rotation steps, each row followed by its count of steps
The counts run from 0 to 124.
[128 131 131 116 122 90 108 79 142 157 124 123 134 112 126 144 146 84 158 213 86 113 169 128 127 134 90 149 127 120 112 144 144 93 111 186 155 112 107 94 131 209 96] | 88
[119 175 130 97 132 81 129 135 89 100 159 145 119 106 157 161 152 175 147 72 89 143 128 131 185 158 111 99 122 124 118 125 197 158 169 150 156 174 114 109 73 122 134] | 38
[126 187 101 160 155 82 122 140 136 137 138 67 145 120 116 106 172 85 80 119 134 175 114 114 106 178 176 136 154 140 114 108 117 125 109 161 77 114 150 129 112 151 106] | 32
[124 107 164 104 120 122 159 96 106 181 102 127 158 150 147 87 129 101 123 113 134 169 99 101 157 116 154 198 97 84 127 124 125 151 146 64 91 94 159 119 134 129 72] | 67
[121 110 134 44 100 135 124 118 52 136 114 111 105 170 156 143 124 78 113 163 111 138 170 91 179 136 184 167 115 150 140 134 132 164 139 95 83 93 105 93 139 152 136] | 71
[131 116 115 107 105 194 136 121 174 144 147 143 110 134 101 182 93 161 152 53 138 180 144 117 100 66 173 169 169 91 131 134 158 133 125 127 98 122 144 123 134 124 90] | 120
[166 137 136 111 79 160 126 93 146 122 94 167 58 159 85 163 117 137 152 123 111 91 157 115 117 95 111 159 119 135 138 92 178 199 142 110 110 95 120 92 125 111 154] | 122
[91 183 128 145 132 108 130 108 92 93 123 93 165 136 117 150 162 150 119 146 111 127 122 157 140 213 95 107 151 116 71 64 129 150 157 106 135 108 165 92 113 119 118] | 34
[103 179 111 181 129 101 111 86 161 113 127 87 173 125 120 123 165 119 103 126 140 138 111 141 147 206 163 153 169 121 82 77 130 81 157 127 131 118 162 89 110 126 115] | 33
[150 188 85 142 133 114 103 103 177 125 127 135 110 123 119 114 173 115 146 124 158 145 135 127 117 194 162 190 131 154 124 74 200 107 113 176 146 112 143 118 138 88 181] | 29
[151 87 121 164 114 128 166 117 120 132 143 110 55 71 154 120 147 159 118 137 68 121 95 160 155 179 102 150 48 132 155 129 166 110 120 112 74 87 121 119 137 111 139] | 82
[115 169 148 112 69 119 99 129 151 147 129 163 107 129 129 157 118 161 68 120 109 136 171 112 138 105 134 65 106 113 150 163 125 156 172 148 75 141 107 88 130 132 77] | 115
[124 113 107 140 116 83 168 107 118 139 154 143 101 29 137 171 160 123 120 134 92 153 130 142 164 126 104 142 116 120 98 153 113 144 151 171 115 169 96 145 79 164 72] | 90
[143 161 172 143 92 125 152 98 181 169 102 151 126 109 100 112 154 129 123 119 183 104 118 114 131 126 163 200 112 140 97 98 123 144 141 80 84 176 86 95 118 134 81] | 15
[146 153 163 118 90 150 119 94 103 114 100 108 158 167 103 138 144 171 76 127 141 93 167 161 131 122 201 91 133 77 110 133 119 120 150 108 110 116 124 83 165 148 77] | 111
[164 128 146 188 100 91 147 113 96 116 108 120 68 112 107 139 171 170 75 131 162 159 107 171 118 150 152 112 92 88 121 122 118 165 153 131 81 151 139 164 129 86 105] | 108
[88 72 135 85 100 168 139 105 99 135 159 101 94 130 149 164 106 172 169 169 114 113 130 177 167 171 90 142 105 121 141 123 156 115 115 101 167 110 167 95 139 97 147] | 78
[150 118 109 79 127 135 120 137 175 200 198 119 86 109 166 141 103 138 138 147 124 171 144 149 129 146 170 166 78 150 160 180 163 60 79 141 143 113 134 136 155 127 108] | 80
[154 122 128 71 143 98 202 72 102 66 106 149 99 153 160 128 121 149 137 196 109 101 185 143 111 94 136 126 108 143 140 79 159 99 153 129 187 93 93 140 126 131 116] | 96
[186 141 164 164 102 90 123 88 146 152 135 137 75 127 146 99 179 150 66 127 172 146 138 145 125 137 165 152 76 95 104 144 141 147 179 138 122 151 117 118 135 95 114] | 107
[114 107 142 151 133 134 151 61 143 150 108 86 140 91 132 116 146 106 114 137 62 102 157 154 137 161 166 162 97 109 90 132 133 78 141 123 106 68 132 88 150 157 81] | 85
[207 155 145 136 125 89 81 105 160 186 162 132 86 160 125 125 145 129 107 154 179 159 151 144 81 120 153 165 120 91 129 151 141 127 143 165 144 152 133 167 142 129 116] | 106
[157 147 147 105 119 90 120 93 136 188 101 174 154 162 143 92 119 91 148 160 163 176 63 82 145 109 113 188 105 111 145 113 123 154 121 73 115 103 163 149 137 167 74] | 66
[150 208 123 103 157 62 131 156 121 114 180 133 114 130 134 151 108 185 146 104 101 170 97 107 144 146 105 112 140 138 144 117 166 142 110 134 120 173 115 151 65 135 114] | 39
[134 174 128 128 127 141 127 122 143 119 107 121 69 154 150 95 132 174 79 173 172 68 157 109 117 144 118 102 91 151 155 116 177 113 110 144 125 135 99 112 176 122 154] | 4
[137 110 171 144 121 91 151 134 127 158 149 112 143 148 140 117 102 84 72 106 68 112 143 94 94 155 75 134 163 141 126 157 102 200 182 104 108 152 164 142 121 138 106] | 49
[123 153 157 108 122 141 152 125 167 149 157 129 125 167 132 113 103 145 169 144 175 122 139 176 79 155 83 173 136 133 138 30 155 138 133 101 158 72 187 102 115 91 130] | 26
[162 195 139 104 159 55 128 125 164 145 171 145 147 171 149 87 75 155 130 100 101 149 110 106 124 120 118 136 104 137 138 112 156 98 122 82 129 165 128 127 74 153 90] | 40
[77 134 161 107 84 122 144 169 193 147 172 152 150 120 147 111 126 98 80 120 151 130 167 125 126 164 118 134 133 179 160 86 102 182 178 115 114 122 144 97 99 95 85] | 23
[126 86 120 109 121 164 172 112 80 153 110 128 134 130 109 142 150 125 148 80 131 171 88 113 174 128 181 206 139 93 109 135 127 159 130 78 62 118 133 148 151 118 118] | 68
[147 145 125 111 171 109 147 91 144 126 115 123 160 231 135 104 54 123 134 109 62 97 155 87 69 123 134 134 158 138 131 105 154 82 116 94 142 105 139 115 140 134 151] | 44
[159 131 69 149 140 90 127 107 156 133 119 153 118 161 128 144 110 109 116 125 61 117 95 46 105 159 82 133 169 177 114 150 168 115 146 144 121 194 132 159 123 132 168] | 47
[185 138 137 145 97 87 163 127 97 77 109 130 117 118 133 82 164 160 97 146 104 74 93 132 156 161 106 122 79 168 166 163 183 190 115 111 159 132 148 124 165 112 128] | 56
[118 146 103 70 108 129 72 105 130 181 99 157 186 151 150 119 93 112 145 159 110 148 125 102 136 131 110 130 132 109 169 148 161 119 112 132 175 115 161 137 204 186 105] | 62
[124 93 129 144 118 128 137 103 159 160 157 129 70 83 162 102 135 136 127 130 120 129 119 151 158 161 157 167 45 151 143 155 187 76 124 123 137 120 134 84 156 125 120] | 81
[128 201 124 73 148 98 80 134 116 169 171 104 176 157 124 140 134 113 134 123 116 175 163 116 131 184 134 117 188 116 98 106 146 103 104 157 176 147 146 97 103 164 105] | 36
[125 81 131 139 118 127 136 64 160 162 118 146 122 160 157 148 142 134 100 144 163 149 161 147 89 147 137 134 156 66 78 98 129 91 198 147 190 156 167 143 169 92 137] | 103
[157 195 148 110 81 117 79 103 167 129 93 163 107 180 111 144 108 167 98 186 136 117 159 117 131 129 127 75 122 125 176 131 159 115 137 150 141 154 106 87 142 165 100] | 114
[142 141 97 119 135 167 133 119 143 113 113 118 73 139 122 140 123 195 110 140 194 103 127 117 122 152 159 111 152 125 139 135 196 68 87 159 149 170 96 145 184 96 172] | 3
[148 144 122 94 96 140 142 150 134 109 126 139 56 139 99 155 122 119 122 102 112 143 163 96 92 82 113 169 140 164 159 137 149 214 110 147 75 84 100 116 119 131 148] | 123
[143 123 54 100 136 98 175 127 141 107 141 154 103 103 173 95 115 121 57 144 112 167 164 101 95 98 176 128 141 157 154 125 123 112 148 179 110 124 83 193 139 128 127] | 98
[146 159 153 125 144 84 180 96 153 127 144 119 153 166 160 77 103 156 108 52 89 118 122 112 143 137 149 134 100 122 122 106 140 114 178 63 118 135 116 108 93 138 75] | 41
[140 124 104 112 127 98 110 109 107 178 122 187 119 118 135 136 127 123 169 143 137 193 44 90 159 122 83 153 114 120 168 125 170 157 118 114 90 152 155 186 143 158 125] | 65
[172 139 88 131 102 137 115 134 195 131 143 143 78 145 99 125 132 82 84 122 138 138 156 55 103 97 178 173 157 172 144 145 129 157 105 143 73 111 120 113 134 143 112] | 124
[148 117 156 125 140 54 176 74 160 122 145 137 134 116 145 124 113 139 152 198 137 128 120 164 130 88 86 149 112 124 114 91 104 127 141 118 130 133 129 123 81 178 47] | 92
[94 102 101 131 93 170 167 113 70 110 64 134 194 103 127 115 133 160 101 122 101 96 96 145 149 176 99 90 156 126 138 112 145 165 162 115 136 110 176 122 188 140 120] | 60
[92 157 49 79 98 116 136 176 179 102 145 173 140 89 117 172 118 137 146 166 147 122 140 110 124 132 104 143 172 205 159 99 143 134 108 143 123 172 115 132 104 114 158] | 21
[128 101 122 74 117 140 132 147 104 164 199 111 80 113 156 161 97 151 148 171 99 146 163 151 134 166 107 135 98 128 174 158 149 134 75 125 119 108 157 122 152 136 135] | 79
